In the data rows, the value 128 means zero.
Each row has a hidden score. How much does it go up from the first row of each pair to the second? 20 means little or no change, 40 a big rise and 0 a big fall. The score is a weighted sum of the row's numbers plus the product of two more (or one squared), each taken from its middle value.
154 122 134 73 126 169 127 94 98 76 95 147 155 84 158 125 161 104 121 205
143 105 136 74 140 164 116 83 103 75 93 140 151 103 172 123 170 87 112 214 18
122 108 120 162 88 167 122 129 171 152 180 154 160 158 150 168 153 159 156 103
147 152 116 187 118 112 131 153 135 151 140 75 159 103 139 93 149 161 100 117 22
133 151 156 77 131 95 149 130 149 112 122 122 95 112 81 113 114 153 166 109
129 106 88 151 123 122 148 89 180 161 152 148 67 135 158 104 80 110 45 182 17
115 115 141 132 123 133 118 148 146 146 116 144 151 146 132 155 160 105 133 112
146 203 197 75 172 93 166 78 113 125 145 144 88 82 80 146 108 185 163 105 18
126 120 129 136 134 128 97 156 100 129 113 77 158 164 94 130 134 111 100 120
101 106 131 135 96 149 104 136 151 142 148 164 146 155 158 160 162 133 156 113 24
51 99 32 214 255 237 178 127 4 80 144 193 81 113 123 35 11 67 126 45
134 118 115 140 113 146 161 136 131 98 137 178 113 79 107 133 121 169 109 173 1
138 171 161 85 138 111 171 112 127 129 131 123 100 115 90 131 117 160 153 121
106 119 125 139 119 137 99 139 159 141 138 159 147 155 149 166 167 121 142 105 11
141 133 134 87 134 179 141 96 91 67 94 155 156 85 165 121 167 89 116 193
125 138 126 135 114 134 106 151 137 118 130 120 165 146 131 157 146 122 131 110 8
109 132 146 131 148 133 97 144 140 137 98 131 164 146 118 161 166 83 130 114
136 116 112 123 105 118 130 157 125 126 125 71 130 176 111 99 111 117 119 122 33
148 193 182 77 144 91 169 98 122 118 141 131 92 94 81 148 119 172 161 109
136 124 127 88 130 91 151 147 162 126 129 129 113 146 91 104 106 117 166 121 19
116 107 121 143 108 160 109 138 174 145 184 148 149 164 159 168 160 141 161 108
122 142 125 147 123 113 79 152 78 130 109 75 170 182 96 158 132 103 84 120 18
133 212 200 81 171 77 178 87 107 123 144 137 79 63 91 167 109 208 165 108
127 128 117 179 106 113 113 147 117 105 137 78 167 115 147 95 145 151 129 120 20
140 136 120 180 108 113 130 146 114 138 144 79 154 113 143 102 148 169 125 129
140 123 130 90 147 167 136 92 96 53 94 153 136 96 163 124 159 102 119 203 26
122 125 115 157 108 122 94 141 119 133 137 79 155 106 130 105 140 137 123 123
132 132 129 92 112 91 139 139 142 114 115 119 106 141 97 98 131 104 154 105 13
105 129 142 121 128 121 113 132 129 121 107 125 127 150 107 122 149 112 158 93
150 144 117 141 111 113 120 140 126 136 137 93 150 124 137 95 124 137 148 101 30
124 138 133 141 114 135 103 147 152 132 118 106 156 148 121 150 155 107 130 112
135 106 121 92 116 95 129 148 153 98 122 110 110 160 108 106 105 111 153 122 22
139 179 178 79 145 91 167 100 130 125 137 132 98 106 79 153 128 164 165 109
125 104 79 149 113 112 154 86 167 196 144 134 66 139 168 108 73 105 39 179 25
104 102 124 160 89 160 115 134 172 146 185 157 140 159 156 164 149 142 148 105
127 109 136 116 134 135 150 163 110 137 75 142 160 139 97 173 182 74 150 119 23
136 129 108 126 119 115 133 147 109 132 112 70 135 154 133 82 107 117 130 127
129 138 124 154 142 108 90 160 91 143 121 66 156 148 108 130 133 119 100 121 12
123 136 122 142 132 111 86 145 99 138 104 74 148 168 101 139 133 113 98 127
146 108 111 135 105 117 156 159 137 125 124 173 110 121 102 152 111 131 121 161 8
142 101 86 144 117 127 138 89 167 166 127 126 91 133 169 106 75 104 74 172
128 207 210 78 162 78 166 76 94 127 146 135 80 69 93 166 122 202 167 114 13
134 200 196 91 158 94 165 79 117 121 132 132 88 85 86 162 123 190 158 104
148 120 139 79 143 153 131 94 113 81 77 146 146 108 153 135 162 91 99 201 30
49 107 40 224 255 238 189 140 3 73 139 189 79 117 139 32 14 73 135 48
100 138 143 127 135 108 89 147 152 137 117 142 164 146 123 177 150 87 123 115 2
145 210 203 88 172 94 182 72 84 121 149 135 81 72 83 160 120 188 161 116
121 111 127 137 113 150 121 164 116 137 131 152 152 142 113 180 176 92 141 116 26
123 127 125 138 130 100 105 147 86 127 98 81 163 144 105 116 119 105 103 116
137 147 122 176 117 124 126 153 113 150 133 69 161 119 140 91 137 166 108 128 27
131 95 120 116 106 106 117 159 128 108 126 119 135 143 133 63 103 127 146 120
134 180 182 89 156 88 184 96 118 129 142 135 86 89 88 163 119 181 167 113 23
134 214 206 87 161 79 176 83 104 126 133 146 88 76 99 159 117 191 160 113
212 94 141 156 82 101 78 165 205 173 111 203 116 156 84 123 88 123 142 122 26
109 115 91 139 105 148 89 112 160 173 125 152 83 134 156 98 84 95 72 171
133 207 204 89 157 72 178 77 105 117 120 125 78 81 97 176 117 191 156 113 19
108 116 135 155 113 147 110 122 147 153 146 157 146 158 147 182 156 120 142 110
128 121 114 120 115 118 93 151 103 120 106 86 137 179 99 126 114 108 121 117 21
144 204 193 80 153 90 157 91 117 116 127 144 89 87 88 158 111 184 173 111
130 138 122 184 105 124 117 141 117 122 146 73 164 99 140 105 135 155 116 127 20
118 98 128 148 111 154 121 137 169 143 168 151 142 160 145 169 160 146 147 110
131 119 113 88 112 88 157 153 162 118 135 102 118 173 109 97 115 111 149 131 24
129 111 121 133 128 153 105 110 128 132 119 137 150 144 145 152 142 114 151 113
99 116 137 132 139 130 127 149 145 141 120 158 148 137 131 161 168 102 140 111 8
100 130 131 143 121 146 108 134 157 135 140 157 146 144 138 164 160 121 143 104
115 124 132 132 133 143 114 135 135 125 134 136 164 154 131 142 161 108 138 103 22
117 131 134 142 125 129 83 150 87 137 98 83 152 165 103 126 140 103 105 110
142 111 128 81 147 182 146 88 87 60 77 156 144 100 165 110 162 106 118 195 31
141 124 127 101 152 189 137 98 93 75 97 148 150 83 157 115 148 108 121 182
143 219 205 77 178 91 177 64 78 121 139 141 76 73 89 173 117 196 165 106 10
149 225 206 79 155 88 180 68 102 121 125 137 88 70 86 167 122 212 172 113
132 144 114 181 104 142 119 151 130 121 138 88 165 106 139 121 128 168 90 107 22
129 101 85 144 102 114 143 86 194 166 151 154 71 131 152 100 76 121 47 185
116 96 123 144 100 151 112 145 161 149 173 153 144 161 148 155 161 146 152 104 23
113 90 120 147 110 156 114 130 153 145 167 156 152 150 146 163 153 141 154 105
134 126 137 126 130 111 106 144 123 128 102 84 148 162 109 135 131 105 110 116 17
135 139 114 171 105 130 123 149 124 131 148 76 158 104 143 101 135 163 104 121
115 115 127 137 141 136 105 134 152 123 141 147 145 155 138 168 152 115 146 97 10
130 105 124 127 144 145 144 125 114 119 95 142 133 113 136 139 145 95 117 165
111 117 140 133 135 140 113 133 154 124 128 138 156 151 127 143 158 97 142 116 10
64 101 54 198 248 224 152 115 51 95 146 178 71 115 127 73 39 76 118 96
159 95 136 99 99 90 86 160 153 113 122 156 108 132 110 65 88 107 151 113 9
146 118 135 81 140 178 129 83 97 69 90 157 150 102 176 138 170 95 117 210
98 106 138 134 121 152 122 144 119 145 94 161 160 148 116 171 179 86 139 116 12
121 138 125 158 121 112 119 137 92 127 104 61 152 152 120 112 137 129 107 114
116 96 122 144 102 140 129 159 133 158 152 156 162 164 131 170 174 114 135 112 16
62 102 34 212 255 255 165 129 0 80 148 188 74 119 118 45 1 78 141 54
136 198 186 73 161 80 178 88 110 129 136 137 88 87 85 158 121 175 168 107 13
131 217 202 83 165 85 182 71 95 132 143 138 80 59 99 157 128 201 172 114
54 100 34 217 255 248 177 134 6 65 145 192 83 115 124 30 6 75 133 50 23
143 132 119 177 114 115 121 146 101 134 140 62 159 115 164 91 137 155 123 116
125 106 136 119 143 140 126 136 129 132 69 116 164 150 125 131 150 83 165 117 17
119 145 136 150 111 118 103 142 107 134 96 69 153 156 112 115 119 113 112 112
107 129 124 145 136 124 103 142 97 116 111 80 151 166 109 121 120 102 107 128 16
139 113 115 126 110 123 102 135 135 109 125 124 146 118 153 86 103 121 156 117
109 101 121 147 104 149 113 155 146 152 157 159 148 147 150 168 159 142 140 114 22
137 115 134 95 116 170 124 101 100 75 105 163 144 94 150 117 170 100 116 199
117 97 131 150 95 155 119 146 163 154 166 157 142 150 161 160 154 138 144 109 13
119 117 126 134 143 140 108 127 148 119 122 141 159 150 135 152 139 114 151 114
122 100 82 152 116 113 138 98 172 167 156 154 69 137 157 111 73 112 43 183 18
136 218 212 68 171 85 169 79 102 126 134 124 72 67 81 161 110 204 169 111
118 97 85 142 119 136 141 87 176 160 141 153 71 130 159 109 73 113 48 185 21
97 104 132 141 113 134 109 154 147 152 149 164 154 152 139 171 164 115 138 115
132 111 122 149 128 129 99 145 131 135 113 86 151 117 142 98 128 130 146 116 24
109 141 122 142 127 124 95 125 79 118 120 76 146 160 109 127 132 89 102 114
118 129 118 142 126 118 108 147 100 117 114 96 140 164 107 117 130 108 107 117 14
151 168 167 88 148 93 160 107 148 132 133 148 100 120 80 142 121 161 153 116
133 204 205 71 168 78 176 74 86 126 133 140 89 71 93 161 126 204 171 108 28
105 139 117 148 124 115 72 144 84 128 100 69 156 171 108 127 137 105 99 112
117 100 83 159 134 130 156 100 167 160 144 161 63 124 155 104 77 137 47 188 17
142 101 103 129 129 120 163 134 131 141 105 145 109 133 127 132 103 119 121 152
110 117 144 134 137 140 102 133 135 134 139 159 162 147 147 159 162 104 152 107 14
115 131 125 134 126 114 67 153 87 134 98 70 156 182 92 136 135 94 98 117
136 146 100 148 87 167 82 155 163 106 162 110 142 106 148 149 121 153 108 128 26
121 100 126 142 123 151 119 141 128 133 111 152 154 146 121 158 162 95 155 102
131 130 123 137 121 140 94 140 137 127 117 96 163 127 138 138 109 121 135 115 21
143 100 80 153 126 118 152 98 160 176 142 152 67 122 155 118 84 119 50 178
140 130 117 163 120 120 118 154 121 132 147 81 162 112 150 88 138 144 124 112 18
139 123 120 157 113 117 111 139 126 111 135 94 160 98 159 96 125 140 140 112
110 89 123 155 90 168 112 121 166 136 188 151 154 168 164 152 154 168 152 103 21
135 87 102 143 97 116 129 109 183 158 149 182 70 129 138 114 79 132 64 184
126 101 119 137 106 145 98 122 200 182 132 175 84 126 126 112 99 98 83 171 19
135 113 101 110 101 103 153 161 146 119 131 109 131 162 133 92 98 129 144 119
132 132 115 141 124 140 101 137 147 130 146 106 164 128 138 150 142 132 124 114 20
142 201 196 88 155 91 173 81 108 122 137 129 92 75 84 167 119 193 157 106
113 88 125 153 98 164 117 134 164 143 173 150 138 155 149 162 165 142 150 102 23
125 133 140 133 136 115 74 158 95 115 111 81 157 173 105 148 132 100 94 115
113 119 137 130 131 131 104 122 132 124 116 117 148 142 127 113 161 90 154 103 20
117 134 121 180 110 117 125 151 117 146 140 67 158 108 137 97 150 157 113 129
118 94 122 153 90 160 131 136 156 140 182 144 152 161 159 148 147 153 155 106 19
151 105 137 110 107 96 106 149 146 120 102 134 101 136 103 89 108 116 164 111
100 122 135 112 138 119 123 134 135 128 106 131 117 141 114 126 164 106 170 105 15
63 86 36 207 255 249 167 113 13 80 127 197 76 106 114 38 19 62 136 62
122 81 125 155 101 157 122 130 160 146 173 148 149 157 166 151 157 163 160 111 13
213 119 164 130 108 90 113 149 181 158 117 178 119 145 89 131 88 139 149 106
150 96 135 115 112 106 89 149 145 120 111 155 104 121 129 76 89 106 145 117 4
133 99 88 161 112 102 159 91 179 151 159 150 64 125 169 120 68 131 48 190
131 123 107 146 121 132 100 134 136 110 119 106 151 131 143 109 124 115 148 111 26
137 186 181 86 153 91 169 90 112 122 132 139 95 91 76 156 114 176 156 110
89 110 130 142 129 139 110 147 154 147 151 160 144 150 139 157 162 117 153 105 18
116 150 91 153 82 177 109 151 143 112 164 105 163 89 159 137 129 173 90 118
140 113 125 100 142 167 138 101 98 87 101 146 144 90 145 137 146 102 121 182 18
89 105 127 148 94 151 112 135 169 153 164 164 146 153 145 167 158 126 140 111
153 192 198 84 159 81 167 87 109 128 131 139 85 80 83 154 113 201 153 112 15
109 110 131 131 125 149 120 123 125 138 97 142 159 153 122 146 167 93 161 96
146 122 116 129 112 125 112 148 113 110 124 114 149 125 151 73 117 134 148 121 20
146 118 130 89 149 177 143 98 98 71 96 143 141 89 170 135 155 99 105 190
133 109 88 153 106 120 144 98 177 175 143 140 79 135 170 105 71 98 58 174 12
124 107 88 143 124 119 143 84 171 175 158 136 71 138 158 118 57 100 36 179
139 197 204 93 149 82 166 89 102 103 124 133 92 79 87 161 119 193 185 112 19
84 140 135 120 137 113 97 156 137 138 106 152 144 129 136 165 164 95 109 133
142 90 79 149 113 121 153 83 184 171 139 140 75 119 162 110 78 104 43 185 32
111 113 131 125 139 136 116 131 137 142 89 130 161 160 128 146 158 79 149 115
134 115 116 103 113 117 147 158 135 137 131 116 129 144 122 71 114 129 148 120 23
132 126 133 81 139 185 129 91 101 67 93 145 153 100 169 125 181 94 118 210
121 88 83 150 116 114 142 96 178 150 144 142 70 122 165 116 73 109 38 183 3
141 134 120 139 130 142 109 126 138 122 105 110 159 132 145 127 135 116 137 108
141 110 112 117 110 113 106 143 132 124 119 110 132 144 130 96 110 111 137 127 16
136 132 116 149 107 114 121 148 121 124 128 82 152 127 130 81 147 142 137 117
142 223 203 88 161 90 173 70 87 129 134 136 76 63 100 168 124 202 160 104 21
138 140 113 156 122 123 121 152 116 132 136 90 155 100 159 91 132 156 127 115
115 90 124 157 104 171 112 146 160 152 189 156 149 160 159 161 157 144 151 96 15
121 107 122 130 141 163 108 108 137 131 106 122 149 151 144 119 149 99 153 101
137 119 111 118 110 116 127 150 129 117 115 87 128 182 118 108 116 116 136 129 25
138 117 139 81 132 170 124 90 91 69 97 146 151 103 165 121 166 95 106 211
134 139 121 145 126 120 105 133 102 122 98 79 144 164 113 112 132 105 133 127 13
149 109 108 114 99 107 149 161 135 125 118 107 133 157 130 83 118 122 139 124
125 130 127 128 144 132 93 149 88 129 102 92 147 177 107 145 120 105 99 106 20
127 120 116 153 118 115 112 160 124 122 135 94 143 123 141 73 133 139 133 116
138 122 118 137 120 99 121 150 107 132 123 69 141 169 112 92 126 113 124 119 21
145 104 118 87 109 89 142 155 152 127 135 135 106 144 101 93 93 112 164 126
150 120 132 84 140 166 128 98 90 77 84 143 151 95 161 132 162 109 121 203 34
109 86 113 155 109 156 125 140 159 141 186 148 148 165 160 175 162 149 156 101
104 97 124 143 109 148 110 128 153 144 167 147 132 171 158 164 158 140 155 97 20
126 178 174 71 158 79 167 89 125 137 140 136 99 86 73 156 113 172 162 116
120 104 89 157 120 122 140 95 171 150 135 162 69 138 149 111 60 122 46 186 19
126 103 128 133 102 150 165 214 70 193 86 154 162 135 85 190 193 79 143 117
120 140 130 151 135 117 95 157 97 130 108 63 146 150 117 109 135 130 94 114 1
120 134 126 138 118 118 99 140 87 130 102 76 149 174 100 150 126 107 108 114
140 92 106 137 125 128 155 140 127 143 112 178 108 96 105 157 118 133 115 156 13
134 102 109 83 106 111 159 161 148 132 132 110 121 175 111 90 93 106 153 135
132 143 120 194 118 116 122 144 112 137 152 73 159 118 142 112 139 155 113 119 12
139 116 83 159 123 112 148 82 170 201 157 137 66 144 188 93 82 100 39 188
105 125 140 109 133 124 115 139 125 124 103 134 122 136 111 105 151 105 159 104 8
136 160 128 187 116 103 126 158 113 134 150 67 164 107 148 104 152 152 104 117
118 126 128 137 123 104 93 141 105 129 107 84 150 160 107 128 128 101 104 112 19
135 160 159 77 143 89 153 123 137 125 132 133 101 115 85 147 123 148 166 120
121 101 86 145 111 114 147 100 182 161 144 159 62 134 156 109 75 120 53 181 17
124 93 80 161 113 125 137 90 177 162 159 147 70 124 159 116 61 134 52 178
143 226 212 88 157 77 175 73 88 127 141 136 80 67 70 169 116 209 162 108 21
130 207 210 81 177 86 184 82 95 128 126 131 88 67 88 165 112 187 167 111
105 99 133 141 119 136 115 128 163 140 172 154 138 148 154 163 154 139 154 99 16
122 160 97 178 109 157 141 143 132 145 150 62 174 82 167 107 153 178 89 118
128 120 111 124 119 129 121 136 116 120 104 85 130 163 137 101 112 105 125 124 14
151 125 118 135 121 147 134 119 122 96 121 172 128 99 128 126 124 143 106 182
124 107 122 145 92 139 154 189 97 166 91 158 160 143 89 201 186 80 138 119 37
134 141 124 184 127 102 123 149 118 141 120 65 163 128 139 96 137 159 112 106
137 101 84 162 114 107 139 98 168 159 139 140 74 134 158 112 67 120 43 187 12
101 114 129 146 129 139 136 149 134 158 139 163 146 141 125 175 170 117 152 118
135 114 125 77 133 104 154 142 151 116 136 131 107 151 88 104 111 121 150 112 16
129 142 113 152 126 140 95 132 152 133 130 96 168 131 121 143 143 130 125 111
165 112 133 131 104 93 125 164 160 138 117 154 107 128 92 132 117 123 132 122 12
118 102 82 156 134 130 142 102 157 169 141 157 73 127 148 110 62 117 56 171
132 120 144 72 141 171 124 93 112 67 92 151 145 96 169 123 173 86 119 192 27
129 220 209 79 170 91 166 85 97 140 139 138 88 72 87 164 126 186 162 122
105 117 135 132 139 150 135 145 114 160 74 141 166 146 112 156 171 75 148 114 26
112 157 90 168 86 182 117 154 150 119 148 90 167 86 152 134 132 169 99 124
114 128 120 151 133 113 91 147 86 108 109 70 153 162 113 115 135 101 106 120 5
142 96 122 93 91 105 98 160 144 97 123 154 118 128 127 66 94 106 161 115
141 101 118 121 121 125 148 142 126 122 103 162 107 117 111 138 118 128 124 147 25
125 120 119 146 109 109 125 133 114 128 133 77 146 155 128 95 125 130 132 114
122 100 117 114 140 143 118 100 139 159 81 116 141 134 148 105 118 93 163 116 23
134 113 133 86 116 93 133 142 146 104 138 131 98 140 96 113 117 121 159 117
141 105 122 81 128 93 152 165 153 117 136 121 117 155 102 111 101 119 155 126 15
134 113 138 88 139 171 133 93 100 71 89 142 154 100 164 125 177 94 117 199
130 137 115 146 119 138 117 150 136 112 132 95 163 123 135 140 139 136 130 115 11
108 94 129 141 117 152 113 148 150 145 146 165 143 165 135 176 159 118 136 105
148 155 118 168 119 113 118 140 120 137 148 63 165 108 140 88 134 143 118 120 22
139 155 111 157 103 162 103 167 140 118 153 102 171 126 148 142 134 163 119 114
148 127 129 92 159 177 140 89 89 69 93 162 141 97 157 118 163 95 111 198 26
76 108 82 158 157 174 99 105 122 156 150 168 72 127 144 81 79 83 83 138
108 85 121 159 97 165 125 130 154 145 171 145 150 167 158 160 151 148 167 108 28
100 124 127 110 120 122 122 147 131 113 106 129 125 146 105 102 143 98 160 102
120 93 126 152 103 139 117 143 163 133 152 159 159 149 155 172 162 126 146 108 19
151 118 128 99 145 184 135 92 80 74 97 146 143 90 155 117 165 98 111 192
98 129 145 117 125 114 120 139 130 122 108 133 121 126 109 127 141 82 163 103 9
113 125 141 112 112 127 114 155 129 136 92 149 123 131 94 122 138 110 159 101
124 146 123 145 127 102 87 143 91 122 116 74 155 171 110 134 136 114 100 113 19
140 84 96 130 129 145 152 130 135 108 131 175 92 91 131 121 107 166 112 178
149 96 113 94 102 104 134 173 133 108 145 124 119 146 128 74 98 104 152 129 21
142 109 127 87 140 176 125 97 95 83 92 145 151 92 173 112 169 94 115 202
127 123 131 103 122 97 138 144 155 116 126 129 103 136 108 112 120 118 160 113 5
119 99 88 150 107 114 147 94 172 167 156 150 71 137 163 116 67 122 51 172
140 165 166 83 152 86 147 108 125 118 127 136 91 110 83 131 120 142 166 114 15
105 119 134 131 124 133 102 148 155 149 133 152 152 139 137 160 156 121 130 116
149 101 95 155 103 122 135 118 180 147 136 164 68 112 152 117 68 137 67 182 22
183 111 137 137 87 97 91 157 172 148 113 185 105 126 93 116 88 133 130 129
138 179 171 85 159 102 169 105 134 126 130 139 89 97 83 156 134 160 159 112 19
104 98 125 154 96 148 118 127 162 135 180 153 152 162 151 170 169 148 149 109
143 189 181 75 154 98 159 112 125 135 128 142 92 103 84 150 115 178 162 102 16
131 193 198 83 161 99 156 107 119 121 143 138 86 96 95 158 120 182 166 111
95 104 128 157 93 150 118 165 138 154 141 156 153 149 144 172 165 129 135 116 29
184 144 155 107 115 89 123 140 167 120 116 151 100 124 77 134 97 151 147 107
107 153 122 146 119 144 102 148 134 134 133 129 161 128 125 153 140 134 124 103 30
151 106 95 124 132 141 145 102 141 149 89 118 118 133 161 108 107 95 115 141
129 113 99 151 108 112 132 107 193 169 136 160 72 129 144 125 84 118 61 186 5
128 156 115 177 111 134 118 143 124 131 141 81 168 114 139 122 150 157 122 121
128 133 122 133 107 148 88 136 146 129 141 122 165 139 132 164 138 138 117 90 18
106 134 130 139 129 119 80 149 88 145 103 75 147 180 100 134 117 100 108 109
144 130 146 96 135 99 126 150 149 121 130 148 100 142 85 115 104 130 165 104 8
178 87 133 143 102 110 87 162 193 170 102 189 103 141 107 114 83 129 142 132
85 129 138 119 140 132 123 126 130 126 108 137 114 139 114 129 156 99 163 99 9
127 141 125 166 95 120 104 153 122 127 137 86 164 112 139 94 133 146 124 109
126 144 139 145 127 115 78 160 102 139 116 73 168 164 93 137 123 101 88 122 15
120 121 131 134 125 139 116 137 144 138 135 149 152 144 126 166 154 112 139 110
129 105 99 90 94 106 148 152 147 129 122 97 115 191 133 93 96 104 145 127 29
146 185 172 85 143 91 154 114 131 126 128 137 94 108 87 148 125 163 157 122
114 124 127 148 123 110 100 148 105 131 118 65 143 156 126 110 129 116 118 121 26
112 104 127 149 113 151 107 132 163 156 172 159 146 152 158 151 164 145 151 107
123 99 79 161 124 123 141 88 156 178 147 149 62 124 162 111 83 104 43 175 21
126 125 118 140 128 112 93 152 98 128 107 78 147 175 108 131 126 104 105 120
135 147 122 151 104 151 116 138 138 118 161 104 168 120 136 125 134 144 123 114 21
133 201 205 74 163 87 167 88 108 126 136 129 93 84 85 161 123 184 162 106
127 126 118 124 103 113 133 157 136 129 132 112 130 143 123 82 125 126 149 127 25
131 215 213 82 168 79 174 82 81 129 140 123 79 64 88 157 125 206 171 114
129 131 121 172 115 118 123 148 117 133 138 73 169 114 144 92 146 161 106 110 24
104 112 142 136 120 151 135 134 123 126 100 141 154 152 111 150 167 82 141 105
99 114 126 131 116 139 110 139 150 136 151 162 157 141 143 162 160 123 143 108 16
154 173 173 86 150 84 163 96 126 124 131 130 103 101 76 148 130 160 166 114
132 167 92 167 90 167 123 148 141 152 146 82 165 90 164 122 146 187 101 131 37
152 115 137 70 141 166 125 89 100 55 94 139 152 92 176 137 177 95 109 214
157 104 109 111 103 109 134 159 139 128 136 118 127 160 122 77 109 119 149 130 8
129 107 105 100 104 108 133 164 124 124 135 112 134 157 126 88 110 125 143 122
117 99 81 148 121 114 144 80 179 174 160 159 68 131 150 109 80 120 47 182 14
145 104 136 70 155 172 134 85 93 58 86 143 151 91 170 139 173 89 112 215
137 131 121 157 113 116 114 158 116 137 140 62 149 157 118 109 120 124 121 125 9
130 126 117 119 117 107 137 140 119 117 114 110 129 155 126 96 121 113 154 118
133 108 110 111 130 156 125 108 132 152 93 120 126 147 151 111 113 98 147 130 26
137 113 129 72 121 102 164 149 146 133 139 139 115 143 105 121 116 116 158 127
145 132 129 155 120 105 94 146 120 131 117 81 154 168 122 136 135 118 114 121 16
128 131 105 141 108 137 109 142 121 119 137 102 142 115 142 88 123 138 119 119
146 196 185 89 161 91 169 92 127 117 139 135 86 88 82 156 123 170 166 102 10
134 120 119 124 108 106 107 141 135 115 116 93 135 173 125 109 115 111 116 127
138 190 187 81 151 92 165 91 119 122 142 137 86 102 89 161 113 176 161 115 20
116 140 122 149 127 141 97 144 146 132 146 115 165 131 120 148 133 128 125 109
125 210 199 92 161 90 178 75 100 118 132 137 84 83 91 147 111 196 178 116 22
134 135 132 145 124 115 73 167 98 139 116 71 165 169 112 141 126 113 99 123
115 96 119 154 92 164 131 122 165 149 201 153 149 170 170 163 146 158 156 103 22
147 114 133 87 147 153 140 90 100 67 100 148 138 100 148 136 159 112 116 191
145 122 133 83 135 161 146 96 98 57 102 151 150 104 171 110 170 103 106 208 22
173 82 132 132 93 94 89 148 171 158 123 196 103 136 109 100 87 127 123 123
127 222 205 72 168 76 171 59 90 119 134 129 74 65 81 164 116 203 171 110 22
142 87 98 148 119 115 131 102 184 163 141 156 76 124 151 116 81 122 47 177
108 140 122 125 138 126 84 160 99 126 103 83 148 183 95 133 121 91 107 112 22
130 211 194 83 166 83 171 69 95 119 132 129 80 68 87 168 131 200 159 114
121 133 118 136 114 115 96 152 95 124 114 81 146 161 105 125 117 113 109 115 23
142 178 176 89 144 91 157 110 133 127 146 138 85 97 76 141 112 161 156 107
134 125 121 130 116 132 114 118 130 117 117 100 144 135 125 98 126 129 148 116 29
130 132 129 134 140 140 105 138 140 130 127 113 160 133 131 163 142 132 149 107
121 142 120 154 128 111 109 149 101 136 121 71 146 159 129 98 130 138 113 118 20
137 116 139 92 114 99 126 151 150 106 127 139 106 138 93 107 114 130 163 116
112 126 128 117 138 137 106 113 136 129 91 102 147 156 128 120 140 108 164 102 20
164 204 202 88 165 83 174 91 110 125 130 147 91 83 89 170 117 187 159 99
143 144 112 181 113 101 113 142 122 130 138 78 155 124 150 101 138 146 118 115 19
139 126 124 140 110 129 117 137 125 125 122 99 147 141 135 88 129 130 140 117
144 207 199 72 176 83 171 74 102 123 141 134 82 64 76 162 122 197 155 113 12
128 144 123 147 121 141 106 148 129 143 131 96 160 133 123 138 142 143 130 110
130 131 119 152 128 141 99 144 137 128 131 77 162 112 129 129 138 146 111 128 18
143 134 123 150 99 113 116 139 132 125 141 102 154 123 151 93 136 145 122 116
118 139 119 139 126 118 99 137 91 132 109 78 148 160 119 109 132 104 111 103 20
